In the rows, zero is written as 128.
One turn sends every row of this set to another row. A few are shown first. Where does it send the rows asked after them?
foso: [127 105 158 143 114  95 131 109 115 137 127 130 138 123 158 165 131 142
 148 125 123 119]
rifir: [141 142 133 166 104 125 128 118 146  93 128 126 114 138 144 100 121 132
 137 151 109 111]
gagig: [160 105 104 126 105 138 103 136 137 129 106 115 111 107 127 145 117 148
 118 135 126 129]
Nula: [111 100 144 156 120 132 129 113 123  84 156 100 119 124 124 113 124 142
 109 121 168 137]
dera: [118 115 134 157 158 149 131 108 103 137 138 131  94 121 120 149 120 122
 105 108 120 152]
Nuz: [123 112 129 158 132 147 161 119 145 130 124  95 128 116 113  96 105 123
 100 134 170 133]
kela: [122 105 143 148 116 133 139 109 132 154 155 129  99  98 142 123 118  77
 145 151 131 145]
Fasiv: [148 120 169 164  94 113 127 100 132 114 138 121 132 125 137 108 129 112
 147 147 166 157]
goki: [101 119 145 146 113 129 144 116 120 119 145 142  82 114 158 116 137 104
 153 166 123 111]
Fotab: [130 110 163 158 103 127 124 114 131 101 155  96 130 129 121 118 140 114
 117 129 172 158]
Kiteb: [126 129 128 148 123 129 155 123 147 110 119 120 106 149 119  91 104 161
 124 135 139 128]
nosob: [121 109 136 136 131 148 124 132 147 156 148 122 106 110 108 115 110 103
 137 126 158 172]
babi: [141 108 121 132 116 147 118 147 135 115  85 122 113 108 156 153 145 150
 119 159 137 135]
zev: [117 103 174 143 101 138 135 121 115 159 127 105 140 113 130 163 131 157
 124 120 160 144]
Nez: [118 102 160 129 109 138 124  98 110 145 111 101 136 120 123 146 131 163
 124 105 152 111]
Nizep: [119 132 124 163 168 139 122 117 104 139 110 150 115 113 127 143 105 130
 133 116 131 133]
zata: [164  90 113 116  98 126 146 132 129 155 128 116  96 121 123 143 120 145
 112 137 128 139]
lipez: [ 86 139 136 142 129 142 128 133 129  92 113 121  86 117 129 115 137 134
 151 147 136 110]
Nubu: [154 152 117 127 120 103 141 108 143 144 124 112 100 120 139 138 128  94
 130 142 140 122]
pipem: [126 140 113 150 116 164 101 142 127 138 150 123 103  95 149 144 120 137
  99 129 156 116]
Sugiz: [135 121 154 176 110 141 133 127 148 107 139 121 120 122 170 123 135 108
 117 168 116 151]
Bab: [113 103 158 128 119 110 135  88 119 122 104 108 125 126 140 158 130 157
 139 116 122 119]
Nelu: [136 148 126 130 114 123 132 150 148 134 159 116  91 123 139 162 124 124
 108 139 134 163]
divon: [134 100 146 173 120 152 145 136 138 141 155 122 135 121 155 109 127 103
  95 145 164 140]
lik: [131 158 165 167 120 140 144 123  91 147 120 135  93 131 122 143 147 116
 138 146 135 129]
Mikil: [109  98 135 163 121 120 136  97 119  87 137 121 120 108 141 107  99 153
 131 140 159 124]
pifum: [127 115 155 166 106 112 138  92 125 106 126 134 123 116 151 101 103 141
 155 156 153 145]
Doga: [135 132 126 117 133 127 150 103 122 151 109 145  87 138 168 113 129 129
 128 143 160 117]
zade: [106 130 125 136 137 148 109 146 139 123 123 118 106 118  98 107 121 130
 141 120 163 133]
lobap: [129 113 164 154 101 113 125 117 120 150 131 108 152  97 145 175 125 132
 137 130 142 134]
tipo: [108 131 126 138 135 166 135 104 133 130 100 116  93  90 164 132 119 143
 106 154 158 128]
Kamit: [130 135 153 161 125 152 138 102 100 145 143 113  88 121 112 148 143 101
 112 121 122 133]
milub: [122 160 148 167 151 133 137 124 105 138  92 139 110 115 129 148 120 127
 150 148 141 137]
Mez: [148 101 128 132 109 135 142 142 112 137 101 124 112 112 163 143 159 128
 120 165 156 101]
pefed: [150  95 123 126 101 123 166 121 118 151 112 101 101 101 136 149 141 116
 113 161 145 117]

gagig -> Mez
Kiteb -> Sugiz
Where do these go?
Fotab -> Mikil
zev -> Bab
milub -> Kamit
pipem -> Doga
lipez -> kela

One turn sends every row of this set to another row. A few are shown first. Where does it send the rows asked after them?
zuz: [139 143 146 111 103 138 120 115 120 123 122 145 101 148 129 106 160 103
 124 144  96 131 134  86 105 166 113 111 114 111 136]
bapi: [147 118 149 121 150 140  95 115 152 115 100 137 136 150 124 129 150  74
 173 127  79  99 151 132 111 138 103  96 133 139 125]
pevo: [126 186 109 136 131 162 117 116 117 111 112 138 127 125 148 121 135  84
 133 134  95 118 124 125 106 144 121 106 107 102 123]
dozu: [127 149 128  87 140 136 140 120 129 117 157  78 138 123 113 119 144 126
 150 126 114 120 132 151 139 121  79  86 135 143 137]
dob: [117 138 159  97 126 136 110 110 147 117 109 147 126 108 105 139 151  63
 154 125  94 125 153 125  87 138 115  88 124 151 141]
Vute: [135 178 121 116 107 134 114 123 122 116 133 154 111 110 132 133 148  91
 135 126 113 115 136 109 108 144 108 123  82 121 150]
sonaf: [ 98 126 129 153 124 131 137 131 142 132 144 143 124 127 125 154 135 112
 151 128 137 131 116 140 128 104 164 101 129 131 168]
seged: [141 120 171  92 133 127 107  97 136 119 105 137 123 134 109 132 153  69
 158 123  94 115 153 124 100 134  92  90 131 136 131]
batet: [129 149 134 105 181 131 113 116 126 139 142 136 129 105  89 121 114 103
 121 117 124  99 105 131 122 171 120 119 108 141 142]
kod: [136 163 133 107 112 130 132 118 159 104 130 105 121 120 105 135 151 127
 100 104 105 121 115 118 149 104 135  96 135 124 114]
sada: [127 123 118 143 141 113 139 123 170 121 147 122 120 152 131 130 119 140
 127 130 112 141 130 128 125 125 146  88 140 101 129]
Fiz: [109 141 136 134 150 132 132 107 152  88 155 116 148 129 117 133 124 132
 121 170 104 107 152 145 122 135 112  99 133 136 108]
bidin: [148 152 108 133 123 165 103 116 110 135 120 121 120 142 146 109 147  89
 162 114 112 133 117 133 121 156  92 109 117  99 133]
sor: [133 151 157 136 132 113 130 131 149 109 136 127 105 141 122 153 137 138
 112 128 115 110 143 118 161 110 124 109 137 127 157]
tik: [127 109 155 122 140 130 158  99 120 124 126 112 143 121  76  95 134 123
 154 150 123 139 117 121 126 151 128  83 130 121 123]
lomur: [126 125 138 111 163 159  98 100 118 147 163 129 140 152  97 127 140 111
 124 117 122  92 117 155 119 168 102 110  99 140 118]
Sugu: [120 148 148  84 171 140 107 122 123 139 157 130 139 122 100 112 134 111
 115 121 122 100 115 115 105 178 124 109 135 139 145]
tute: [111 123 139 138 132 123 132 118 137 127 158 142 137 108  81 138 154 138
 164 143 116 134 139 155 134 135 112 118 103 159 151]
kul: [125 123 134 105 103 127 155 113 127 140 139 108 135 145 100 132 141 115
 145 103 148 134 106 126 109 101 139  86 126 107 139]
vese: [109 143 163 100 172 158 107 110 109 138 161 130 137 153 106 130 139 102
 117 129 126  80 122 136 116 167 119 102 123 148 143]
valu: [105 137 140 160 114 172 137 130 128 138 118 118 145 157  97 133 135 112
 141 126 131 137 118 145 139 126 160  88 134 117 142]
sidus: [128 159 129 126  97 147 134 105 135 123 126 103 137 123  95 140 126  99
 134  93 146 126 110 143 149 105 139  87 107 121 125]
Vivod: [116 132 143 120 133 148 123 106 137 108 135 103 145 101 113 116 139  95
 164 145 132  89 103 131 159 132 138  92 139 168 134]
vusa: [143 139 122 121 127 110 138 126 159 118 154 106 103 153 125 156 148 124
 149  98 122 123 116 139 155 101 113 101 111 137 147]
Ruva: [122 140 131 107 139 138 114 117 158 119 104 139 139 114 109 128 121  71
 159 130  93 130 163 133  80 154 115  76 116 128 132]
sot: [139 137 128 119 154 143 111 132 154 127 103 135 134 137 117 133 134  77
 182 120  84 117 159 152 107 146  96  79 113 135 143]
duboz: [125 138 132 117 185 157 119 109 129 139 139 135 130 133  91 119 127 107
 112 121  98 108 100 153 122 174 121 110  96 144 115]
desaf: [123 134 135 128 114 135 143 108 153 100 133 107 127 153 126 143 149 100
 130 125 118  97  95 121 136 100 162  95 132 141 111]
guboz: [129 114 138 149 114 129 113 140 143 139 144 125 137 157 107 137 135 149
 138 127 135 129 147 126 139 134 130 103 143 105 155]
bebat: [136 139 146 148 119 159 102 108 114 122 116 143  99 154 146 121 152  81
 153 141 115 112 120 113 136 162 113 119 117 128 150]

Vute -> pevo
kul -> sonaf
duboz -> lomur
Where do these go?
seged -> dob
valu -> guboz
tute -> Fiz

One turn sends every row of this set to another row. A few are shown first. Where does it send the rows asked after them?
Lona: [116 112  99 111 107 145 126 128 159  99 129 117 150 147 112  94 118 120
 156 126]
bote: [164 133 167 141  97 113 128 136 128 131 140 147 121 101 144  95 148 122
 118 116]
dit: [131 130 133 111 127 146 126 141 179 130 171 156 155 136 124 108 138 118
 146 140]
Pote: [115 160 139 140 122 118 146 121 132 134 156 133 173 134 127 116 155 125
 139  99]
nusot: [171 113 131 112 125 127 124 110 125  79 110 117 148 147 125 101 127 154
 104 132]
vara: [122 144 150 123 139 129 131 147 169 131 158 142 132 112 121 128 145 106
 140 139]
zure: [158 134 137 121 130 130 134 111 128  76  96 112 154 141 120  97 141 138
  96 125]
papug: [159 111 157 124 117 134 179 139 156 129 136 134 148 120 124 119 113 153
 131 116]
nupep: [140 124 137 142 136 142 158 131 177  92 111 140 160 111 120 115 146  90
 128  98]
suk: [151 134 113 137 121 115 144 124 146 141 119 138 149 138 123  90 143 176
 131 104]
fof: [157 133 117 126  89 118 109 109 141 118 154 138 145 162 164 122 140 154
 122 123]
kar: [108 165 143 137 130 121 138 115 130 124 146 133 163 121 129 105 165 112
 130 109]
Tulad: [158 102 133 121 118 143 116 129 142 102 115 149 113 109 151 129 161  96
 138 123]
Zimi: [169 110 112  94 107 163 151 136 135  88 132 144 153 129 151 111 138 146
 115 118]
fen: [157 137 139 127 126 132 127  92 129  81 110 121 141 142 130 103 130 142
  86 133]
mepo: [107 141 126 133 125 116 113 120 122 105 128 117 133 146 121 140 134 108
 138 142]
bukav: [129 109 125 119 118 150 112 125 139  98 115 146 118 104 138 122 168  94
 140 118]
roge: [115 137 128 126 112 120 115 116 109  90 123 118 133 142 135 131 128 100
 136 140]
Pag: [134 136 143 110 127 133 132 149 166 139 177 142 137 116 133 122 144 118
 144 141]
Vipe: [149 123 107 116  91 117 119 120 143 121 154 132 154 167 169 113 134 137
 129 126]
Sur: [157 114 114  96 104 160 158 132 130  70 127 140 141 124 157 120 137 127
 112 113]
ler: [120 122 112 116 108 152 120 138 155  85 112 121 151 151 106  89 134 136
 158 121]
Futiv: [152 129 142 144 127 136 169 130 166  90 120 146 151 101 135 125 149  86
 120 110]
tuke: [118 116  99 112  96 144 119 113 145  83 117 116 140 146 113  89 138 126
 150 124]
duf: [130 136 113 147 128 114 136 114 159 137 118 133 148 150 122  97 138 170
 132 102]
bim: [168 135 171 148  92 120 137 130 127 134 119 137 132 103 137 109 151 128
 111 118]
vope: [135 123 145 155 128 141 146 115 175  90  96 117 160 119 126  99 148  93
 122 111]
Zula: [166 133 155 143 100 122 142 150 143 152 127 142 140  98 137 102 152 128
 122 108]
Bizup: [174 102 155 115 123 128 173 130 153 117 124 133 131 118 130 123 116 152
 121 117]
Luvu: [165 146 148 135 124 135 122 105 134  78 101 132 151 130 139  91 142 132
  89 126]
tulo: [178 138 174 136  90 119 128 135 126 122 140 130 129 120 153  97 143 127
 114 126]
neb: [139 135 116 118  96 124 118 105 145 117 151 131 163 173 153 122 131 155
 124 115]
lakur: [138 132 144 109 137 139 137 148 171 137 156 154 154 122 125 125 138 109
 148 146]
peba: [110 121 122 123 114 146 134 148 166  85 129 114 160 144 106  87 129 118
 148 129]
gom: [161 124 120 128  86 126 117 123 155 138 157 137 139 160 161 112 134 136
 131 136]
rara: [143 130 147 156 123 148 163 129 174  98 114 122 157 112 130 119 159  97
 120  99]

fen -> bote
vope -> Luvu
Pote -> mepo
Where do these go?
neb -> vara
zure -> bim
roge -> Tulad

